138, 126, 67, 160
99, 105, 115, 139
146, 97, 105, 69
119, 112, 100, 48
82, 122, 98, 85
94, 94, 96, 119
->
138, 126, 67, 160
146, 97, 105, 69
82, 122, 98, 85

92, 89, 90, 93, 135, 116, 88, 117, 56, 121, 148
95, 122, 109, 98, 90, 55, 105, 67, 106, 124, 107
59, 89, 75, 60, 114, 113, 89, 112, 131, 127, 83
83, 81, 68, 95, 84, 110, 112, 105, 86, 95, 87
107, 114, 133, 88, 74, 92, 153, 93, 83, 114, 105
114, 95, 105, 113, 58, 68, 130, 71, 68, 60, 100
135, 81, 100, 144, 124, 113, 84, 112, 94, 60, 103
->
92, 89, 90, 93, 135, 116, 88, 117, 56, 121, 148
59, 89, 75, 60, 114, 113, 89, 112, 131, 127, 83
107, 114, 133, 88, 74, 92, 153, 93, 83, 114, 105
135, 81, 100, 144, 124, 113, 84, 112, 94, 60, 103

111, 153, 99, 53, 108, 103, 70, 106, 90, 71, 99, 140, 111, 80, 100
102, 92, 154, 95, 141, 79, 121, 154, 96, 53, 101, 98, 102, 101, 64
102, 135, 103, 53, 98, 104, 121, 94, 65, 104, 97, 125, 102, 54, 68
71, 122, 114, 119, 62, 72, 100, 124, 133, 137, 98, 119, 71, 103, 114
->
111, 153, 99, 53, 108, 103, 70, 106, 90, 71, 99, 140, 111, 80, 100
102, 135, 103, 53, 98, 104, 121, 94, 65, 104, 97, 125, 102, 54, 68

79, 75
76, 72
99, 98
140, 138
51, 43
155, 156
97, 98
->
79, 75
99, 98
51, 43
97, 98

71, 94, 89, 83, 92, 158, 154, 126, 65, 71
81, 100, 89, 56, 61, 119, 158, 94, 86, 52
111, 97, 89, 149, 147, 102, 50, 119, 102, 150
->
71, 94, 89, 83, 92, 158, 154, 126, 65, 71
111, 97, 89, 149, 147, 102, 50, 119, 102, 150

90, 131, 88, 133, 82
92, 133, 90, 135, 83
104, 76, 105, 74, 111
104, 74, 106, 73, 112
42, 101, 44, 98, 61
107, 106, 106, 107, 103
->
90, 131, 88, 133, 82
104, 76, 105, 74, 111
42, 101, 44, 98, 61

102, 96, 96, 141, 84, 114
102, 126, 139, 97, 109, 105
99, 128, 85, 146, 93, 94
109, 91, 91, 123, 99, 93
111, 84, 131, 80, 115, 94
100, 106, 112, 77, 143, 102
80, 118, 112, 116, 106, 87
->
102, 96, 96, 141, 84, 114
99, 128, 85, 146, 93, 94
111, 84, 131, 80, 115, 94
80, 118, 112, 116, 106, 87
---
99, 98, 97, 96
111, 77, 80, 77
92, 97, 95, 94
153, 117, 128, 126
106, 109, 110, 109
115, 66, 69, 65
->
99, 111, 92, 153, 106, 115
98, 77, 97, 117, 109, 66
97, 80, 95, 128, 110, 69
96, 77, 94, 126, 109, 65

80, 76, 76, 75, 83, 81, 82, 85, 90
76, 70, 71, 79, 81, 80, 93, 97, 106
153, 140, 138, 121, 115, 129, 96, 95, 85
->
80, 76, 153
76, 70, 140
76, 71, 138
75, 79, 121
83, 81, 115
81, 80, 129
82, 93, 96
85, 97, 95
90, 106, 85

84, 103
54, 108
->
84, 54
103, 108

76, 122
89, 112
103, 95
147, 59
85, 115
83, 117
->
76, 89, 103, 147, 85, 83
122, 112, 95, 59, 115, 117

129, 94, 131, 98, 94, 95, 122, 93, 82, 102, 70
130, 89, 108, 44, 76, 100, 102, 68, 154, 116, 67
137, 98, 116, 80, 86, 111, 116, 86, 118, 95, 82
129, 95, 109, 52, 86, 96, 110, 92, 161, 122, 72
138, 96, 116, 63, 86, 105, 108, 74, 123, 110, 84
130, 87, 112, 41, 75, 98, 100, 72, 160, 111, 72
152, 107, 122, 80, 99, 106, 113, 79, 81, 109, 98
->
129, 130, 137, 129, 138, 130, 152
94, 89, 98, 95, 96, 87, 107
131, 108, 116, 109, 116, 112, 122
98, 44, 80, 52, 63, 41, 80
94, 76, 86, 86, 86, 75, 99
95, 100, 111, 96, 105, 98, 106
122, 102, 116, 110, 108, 100, 113
93, 68, 86, 92, 74, 72, 79
82, 154, 118, 161, 123, 160, 81
102, 116, 95, 122, 110, 111, 109
70, 67, 82, 72, 84, 72, 98

94, 122, 105, 101, 66
112, 80, 95, 96, 130
109, 79, 96, 97, 132
46, 80, 136, 143, 141
84, 74, 115, 107, 134
57, 93, 133, 134, 128
75, 107, 119, 120, 104
82, 115, 132, 111, 91
137, 99, 59, 71, 77
->
94, 112, 109, 46, 84, 57, 75, 82, 137
122, 80, 79, 80, 74, 93, 107, 115, 99
105, 95, 96, 136, 115, 133, 119, 132, 59
101, 96, 97, 143, 107, 134, 120, 111, 71
66, 130, 132, 141, 134, 128, 104, 91, 77

108, 123, 139, 143, 62, 58, 48, 77, 70
107, 119, 133, 137, 68, 64, 49, 76, 70
84, 64, 73, 74, 127, 126, 119, 114, 114
->
108, 107, 84
123, 119, 64
139, 133, 73
143, 137, 74
62, 68, 127
58, 64, 126
48, 49, 119
77, 76, 114
70, 70, 114

89, 57, 101, 58, 80, 95
103, 110, 130, 95, 126, 98
107, 104, 70, 97, 93, 99
89, 70, 88, 78, 80, 77
76, 110, 97, 132, 94, 103
88, 135, 101, 90, 109, 115
139, 103, 74, 118, 73, 99
129, 76, 107, 139, 103, 43
->
89, 103, 107, 89, 76, 88, 139, 129
57, 110, 104, 70, 110, 135, 103, 76
101, 130, 70, 88, 97, 101, 74, 107
58, 95, 97, 78, 132, 90, 118, 139
80, 126, 93, 80, 94, 109, 73, 103
95, 98, 99, 77, 103, 115, 99, 43
